In the rows, 128 means zero.
Turns in one plane each, and the order they were made in; the first pair answered:
D (before |-> after):
[ 92  72 102 161 152 137 153 177 103 150 126 121  80 128 114  89] |-> [147 142  87 154  88 129 163 147 135 154  62 136  88 112  79 151]
[103 122 166 137 172 102  86  80 113  94 142 142 120 160 134 104] |-> [ 93 112 154 161 172  85 119 108 119  98 113 142  78 154 107  95]
[126 143 141 132 118 100 124 128 154 108 122 150 132 119 132 139] |-> [123 141 148 128 130 113 109 117 146 104 137 143 141 120 146 131]
F (before |-> after):
[ 97  65 133 116 173 155 136 193 127 116 211 160 100 109 146  93] |-> [131 118 166  83 154 162  89 133 139 101 222 167 166 112 176 138]
[157 136 108 110 154 190 165  93 115 116 122 127 167  90 132 147] |-> [151 154 126 122 146 136 188 103 149  86  92 139 156  76 121 158]
[139 141 142 112 117 111 109 126 139 108 127 143 153 130 158 150] |-> [122 111 133 137 127  93 140 167 141 113 116 144 112 127 133 129]
[123  99 123 137 121 149 141 138 100 143 129 139 106 131 114 115] |-> [142 134 135 114 112 153 113 105 107 137 137 141 150 133 131 142]
B (before |-> after):
[146 134  94 135  91 150 108 123 134 163 100 149 112 119  85 132] |-> [158 155 112 125  88 133  98 108 141 150 103 153 135 119 101 146]
[156 128 115 130 123 104 148 138 161 121  90 152 139 116 115 160] |-> [147 139 136 116 130 102 125 124 160 108 110 149 165 119 140 165]
[182  89  88 120 135 180 105 140  86 156 143 130 151 110 118 120] |-> [189 101  80 124 121 172 119 145  94 160 123 134 137 105  96 131]
[101 144 173 144 153 151  79  84 121  85 151 133 193 145 175 114] |-> [ 86  97 143 156 173 179  93 120  96 114 159 122 158 152 160  77]
U (before |-> after):
[118 131 103 135 116 129 136 145 141 136 137 133 132 131  82 139] |-> [106 119 115 123 138 145 116 144 130 136 162 134 146 140 104 131]
[104 125 158 103 139 123  88  63 123  72 126 174 161 130 198 141] |-> [107 133 129 131 104  77 154 106 155  77  49 183  99 108 132 149]
[146 124 143 137 124 106 132 132 144 166 103 148  76 145 184 115] |-> [148 129 151 122 132 119 114 123 135 168 130 145  98 159 205 115]
[130 152  80 120  97 157 144 126 116 174 112 126 134 159 112 141] |-> [104 118  85 130 126 160 151 153 106 175 131 122 117 164 120 118]
Pairs:
(two turns a pair)
[171 141 103 103 104 157 140 119 111 165 113 129 124 107 138 137] |-> [161 149 139  91 122 142 110 102 117 141 143 129 152 110 170 137]
F then D
[147 168 137 110 124 134  98  88 124 127 132 123 151 132 142 156] |-> [119 106 100 140 149 146 133 151  98 157 132 106  93 140 112 113]
F then F
[130 152 143 126 121 119 123 114 143 126 107 124 144 111 136 133] |-> [134 150 131 134 111 122 136 119 146 135  96 124 130 110 123 138]
F then D
[108 127 135 113  85 165 175 163 148 107 122 103 104 138 134 107] |-> [119 148 151 101  75 148 168 144 161  92 119 110 121 134 144 128]
B then B
[141 155 113 144  88  95 147 152 198 129  79 155 141 111 124 183] |-> [ 98 119 156 125 152 112  93 137 173 109 170 144 186 134 194 145]
B then D
[109  96 111 153 144 128 162 170 126 147 107 123  71 113 105 104] |-> [126 100 113 125 149 194 113 126  91 163 160 116 125 129 142 114]
U then B
[141 120  87 138 116 185 143 110  81 131  91 115  86 137  91  91] |-> [149 172 123 133  94 112 147  91 130  89  58 128 100 121  91 122]
F then F
[108  98 114 129 156 142 111 143 108 155 145 110 102 136 119 106] |-> [100 103 130 124 168 126  99 134 115 135 162 117 121 139 137 102]
F then D
[107 110 193 150 146 106  86 121 130  97 193 138 112 127 174 105] |-> [ 93  80 168 169 152 113 114 150 121 109 180 135  73 126 143  80]
F then B
[160 137 130 109 137 164 131 106 125 122 148 124 157 117 156 142] |-> [166 142 110 127 116 148 165 128 136 136 105 130 122 104 117 144]
B then U
[155 155 132 126 106 122 146 127 133 125 113 145 132 102 111 162] |-> [147 149 123 132 111 115 153 136 130 126 107 147 123  99 104 158]
F then B
[119  82  91 135 148 193 127 148 102 170 147 121 124 132 125 106] |-> [135 128 133 104 144 177  82  96 118 139 162 126 186 138 165 136]
F then B
[ 93 104 186 103 160  90 119 109 145  80 151 143 174 145 183 109] |-> [113 119 158 133 119  56 180 141 173  92  66 151 117 119 116 126]
D then D
[114  86 117 130 145 170 123 128  98 150 169 124 132 142 138 107] |-> [145 121 105 124 114 190 118 108 104 159 150 134 148 137 125 135]
B then U
[146  87 110 128 118 161 142 166 101 154 118 132 121 139  76 110] |-> [143  94 142 108 141 170 106 135  96 141 160 126 167 151 119 110]
F then D
[167 171 159 111 100 112 100 111 155  88 124 135 145 118 107 164] |-> [110  98 165 127 164 120  99 147 121  88 178 121 122 136 135  94]
B then D
[155 137 105 118 101 185  86  88  97 156 147 116 156 138 139 147] |-> [127  91  94 139 128 188 107 122  78 168 157 106 118 143 129 107]
B then D
[146 125 143 103 104 144 172 155 122 150 153 123 118 119  68 100] |-> [134 112 160  99 124 138 157 154 111 137 179 120 128 126  88  81]
B then U
[ 89  90 151 136 155 149  82 146 111 109 153 134 160 141 176 101] |-> [111  92 120 126 130 191  81 136  97 136 147 133 163 144 161 112]
D then F
[106 136 117 123 119  90 160 144 130 129 119 122  97 114 116 136] |-> [110 130 105 125 113 112 158 147 123 143 121 122  91 116 111 132]
D then F
[120 122 155 115 155 133  95 109 131 114 163 116 156 138 160 106] |-> [102 108 157 128 165  96 122 139 143  98 147 116 122 130 152  93]
F then B
[ 90 143 139 133 130  86 149 138 137  99 141 121 144 123 128 112] |-> [ 94 115 111 141 138 132 152 151 111 128 149 115 126 133 117  96]
D then F
[139 135 122  83 100 171  82 134 100 147 163 134 141 116 142 158] |-> [109 108 117 123 113 114 139 191 118 139 123 138  76 107 106 126]
F then F
[126 165 112 128 124 127 150 137 107 147  83 127 138 119  68 162] |-> [133 165 107 117 122 153 138 128  93 158 100 124 153 123  76 165]
F then F
[188 145  48 112 112 172 183 114 112 156 103 134 101 139  81 142] |-> [177 155 105  79 148 182 116  68  99 123 171 129 176 158 152 147]
B then D
[149 170 122 159 117 154 131 141 148 107  84 101 102 137  88 148] |-> [122 142 148 143 160 180  91 130 118 103 155  91 134 161 136 120]
D then D
[172 151 122  97 111 162  85  77 130 130 132 125 160 127 145 191] |-> [100  59 101 151 170 136 135 167 111 144 138 108  72 130 124 110]
D then D
[111 126  96 168 121 133 152 121 144 132 103 151  88 104 105 123] |-> [138 163 115 140 105 152 116  79 150 123 121 154 140 102 129 156]
F then F
[173 180 130  94 100 177  83  99 120 127 156 152 167 137 143 160] |-> [163 162  93 135  82 139 155 155 139 143  90 156  79 118  73 146]
B then U
[110  61  82 128 167 231  79 177  54 151 190 121 123 145 147  67] |-> [167 147  55 154  63 137 166 194 142 142  38 148  61  96  49 144]
D then B
[ 96 105 139 129 163 125 113 150 105 110 161 125 128 143 141  90] |-> [151 169 121 127  99 104 140 134 143 114  88 139 121 120  97 150]
D then D
[124 148 159 119 129  86 106 144 169  86 135 133 186 110 136 118] |-> [100  92 135 137 162 128 111 177 131 114 166 118 162 121 135  77]
B then B
[147 146 130 123 111 136 135 118 126 120 109 151 116 131 116 138] |-> [126 143 144 130 122 109 141 128 136 100 112 154 112 128 122 127]
D then F
[ 91 103 194 118 189  87 111 118 139  80 182 141 130 111 169 118] |-> [ 99  95 176 108 192 142  94 107 116 109 205 133 149 123 174 115]
B then F
[166 154 103 146 112 155 125  92 128 155  96 125 139 140  71 143] |-> [164 175 130 133 112 121 114  81 149 124  99 129 161 133  92 157]
F then B
[164 151 115 107 126 151 119 120 109 156 110 167 120 121  96 138] |-> [145 133 137  97 154 158  95 113  93 141 153 159 136 134 130 122]
B then D
[163 152 112 127  93 144 134 117 135 137 102 126 128 129 116 148] |-> [144 119 116 119 132 173 110 118 104 147 152 115 142 143 145 122]
D then B
[145 122  99 133 110 172 115 116 116 158 115 123 127 141 118 130] |-> [147 132  95 144 104 148 130 120 127 155  99 130 114 134 102 139]
U then B
[178 180 142  86 102 181  68  45 112 132 163 119 202 148 160 169] |-> [200 211 127 110  57 129 122  60 155 128  80 137 150 119 103 197]
U then D
[161 141 103 108 143 120 162  93 148 111  67 124 108  95  92 129] |-> [139 140 140  85 178 130 112  69 138  89 131 121 158 110 147 113]
B then D
[115 140 164 152 129  94 104 101 144  87 137 128 150 107 132 139] |-> [123 136 133 174 109  94 134 125 145 108 102 131 111  94  93 142]
F then D
[149 187 152 124 114 129  88 111 146  99 119 130 187 107 155 153] |-> [104 152 169 148 145  74 120 155 164  77 114 128 144  97 152 122]
B then F
[147 144 125 118 106 117 122 139 143 140 115 124 120 108 127 140] |-> [150 142 121 113 109 136 117 133 135 143 122 123 130 111 129 138]
F then D
[116 104 120 154 136 102 177 174 154 140  86 147  67 127  93 107] |-> [161 182 157 103 105 104 114  95 172 108 104 159 153 134 140 167]
B then D
[104 100 151 140 133  94 139 151  92 116 118 117 139 157 149 116] |-> [115 124 164 124 126  94 125 133  98 110 120 117 162 159 161 137]
F then F
[ 89  80 160 123 176 128 109 131 108 118 185 108 132 151 168  92] |-> [ 79  84 165 140 171  77 141 161 138 103 144 114  96 134 141  92]
F then D
[136 115  94 116 124 173 125 121 109 136 151 128 151 117 111 136] |-> [148 150 114 113 105 135 132 109 136 115 123 141 155 104 104 163]
B then F
[147 152 130 112  97 149 114  94 109 125 140 129 172 140 134 146] |-> [111  92 109 135 123 157 136 138  93 148 145 120 123 146 124 100]
D then B
[140 159 163 138 108 102 114  94 146  91 113 135 155 116 126 150] |-> [ 99  98 163 159 160 106 121 132 118  96 151 123 134 125 136  98]
B then D
[ 70 114 137 139 154 105 113 133 118 110 143 115  91 130 124  95] |-> [ 87 136 123 145 125  89 133 136 133 109 106 122  74 117  97 113]
B then B
[138 137 117 137 112 109 160 126 138 139 108 125 107 122  92 142] |-> [153 152 118 119 106 148 131  99 122 148 131 124 142 129 110 153]
F then F
[ 99 129 165 121 142 119 134 119 136 125 149 131 133 144 143 115] |-> [115 147 148 129 115 104 154 129 154 131 115 134 114 133 118 131]
D then D
[140 143 119 123  98 132 146 151 132 151  87 131 109 102  97 131] |-> [145 135 114 109 106 177 117 131 112 162 123 124 142 112 117 134]
F then D
[147 151 142  94 131 140  78  86 130 115 155 122 192 131 167 136] |-> [141  93  70 141 121 176 143 151 101 171 117 112 101 126 100 111]
U then F
[144 167 133 106 116 155 114 100 137 121 127 132 165 138 132 156] |-> [130 124 120 114 143 182 112 122 105 140 159 119 149 146 136 119]
B then B
[154 166 135  98 104 133 109  84 123 120 134 128 155 138 146 160] |-> [118  94  98 133 130 153 148 147  95 157 128 116  88 143 119 107]
F then F
[154 176 148 110 105 113 115  88 149 113 111 137 159 123 142 164] |-> [ 90  94 149 132 176 122 117 134 117 119 165 124 126 142 157  93]
B then D
[115 113 120 181 206 109 123 106 100 129 159 121 145 162 180 141] |-> [130 114  97 175 190 153 118  98  83 154 157 122 140 169 170 154]
D then F
[127  87 108 125 162 192 129 117  84 189 164 149 124 163 177  85] |-> [178 176 125 101 105 173 118  64 121 177 121 165 162 149 172 155]
B then F
[137 142 151 123 145  49 109 105 130  98 144 127 158 104 178 128] |-> [116 103 145 129 167  61 109 127 114 103 164 116 143 112 184  98]
B then F
[117 139  83 164  93  98 167 135 130 121 112 114  84 124  86 105] |-> [141 185 119 117  87 118 110  76 130 104 146 119 164 135 132 142]
D then B
